(in the rows, 128 means zero)
Named turns come first, each shown by rows before and after it. Which turns, in which order, take the first row of each pair that follows to the second? Write the first one first, as in the answered first pair.
turn Lebe:
[ 98 140  92  90 145 134 129  98 123] |-> [ 95 139  93  95 155 135 125 113 117]
[126 122 113 119 133 158 101 165 109] |-> [130 107 114 113 118 157  98 161 132]
[125 115 110  53 125 120  81 133 174] |-> [114 119 123  47 112 108  99  99 155]
turn Lurug:
[113 160 117 152 137 106 130 125 141] |-> [132 157 112 119 168 131 127 144 119]
[141 128 136 144 122 119 117 177 136] |-> [128 141 141 161 121 108 136 153 114]
[130 125 118 113 136 143 121 125 135] |-> [113 134 131 136 115 122 127 114 133]
turn teli:
[114 113 126 165 162 127 150 190 139] |-> [146 115 144 164 137 109 163 180 139]
[138 134 130 135 175 162 118 142 104] |-> [150 124 129 145 163 153  99 167 135]
[127 130 114 140 128 130 128 133 146] |-> [136 125 124 140 123 123 137 121 142]

(2 to 3 turns a pair)
[ 76 136 118 192 122 114 139 105 134] |-> [103  90 119 137 101 141 108 106 192] -> Lurug, Lurug, Lebe
[110 146 125 128 156 130 152 107  71] |-> [115 135 130 158 158 136 105 180 125] -> Lebe, teli
[ 79 135 112 164 129 121 123 157 122] |-> [102 147 124 149 123 109 158 120  78] -> teli, teli, teli
[ 97 133 122 151 115 120 107 144 188] |-> [129 124 114  96 158 164  98 163 147] -> Lurug, Lurug
[ 78 129 117 170 135 138  95 152 165] |-> [177 105 136 115 132 152 107 174 168] -> teli, Lurug, Lurug
[206 130 142 122 134 121 166 164  94] |-> [ 89 125 114 178 122 112 106 178 186] -> teli, teli, Lurug
[ 93 120 137 155 109 109  86 142 207] |-> [ 54 157 121 163 173 127 106 148 112] -> Lurug, teli
[167 153 119 150 106 124 130 112  74] |-> [101 159 109 173 101 116 100 110 114] -> teli, Lurug, Lurug
[171  99 134  95 126 140 134 107 120] |-> [151  94 126  94 116 140 128  86 138] -> Lurug, teli, Lurug
[157 122 126 119 118 124 166  91 109] |-> [144 119 130 133  99 110 153  91 138] -> Lurug, Lurug
[162 147 116  93 152 111 115 139 110] |-> [117 161 110 121 159 105 119 125 103] -> Lurug, Lurug, teli
[140 100 113 131 103 139 101 153 168] |-> [ 85 145 108 159 123 121 145 117  93] -> Lurug, teli
[113 113 139  99  97 117 155  61 126] |-> [115  99 137 126  84 112 119 114 187] -> teli, teli, teli
[122 105 133 148 108 126  98 156 194] |-> [ 71 149 122 168 152 126 140 129  96] -> Lurug, teli
[104 127 128 162 118 115 107 127 156] |-> [ 88 137 121 137 135 124 125  98 110] -> teli, teli, teli
[133 162 142 188 125 116 138 175 126] |-> [151 122 124 117 155 166 104 192 135] -> teli, teli, Lurug
[135 127 118  84 158 117 167 112  79] |-> [166  97 134  80 112 101 136 119 163] -> Lurug, teli
[177 120 137 103 120 141 133 144 138] |-> [ 87 142 111 120 153 144 131 110 107] -> Lurug, teli, teli
[134 152 144 157 130 117 149 129  83] |-> [145 143 137 135 144 142 146 139  74] -> Lurug, Lurug, Lurug
[178 124 155 143 126 120 128 163 142] |-> [123 104 142 137 126 138  98 148 180] -> teli, teli, Lurug
[180 150 148 153 140 107 156 124  74] |-> [203 101 144 119 115 125 110 143 162] -> Lurug, Lebe
[ 77  94 114 133 134 125  94 111 142] |-> [124  83 123 132 119 123  89 147 168] -> Lurug, Lurug, teli
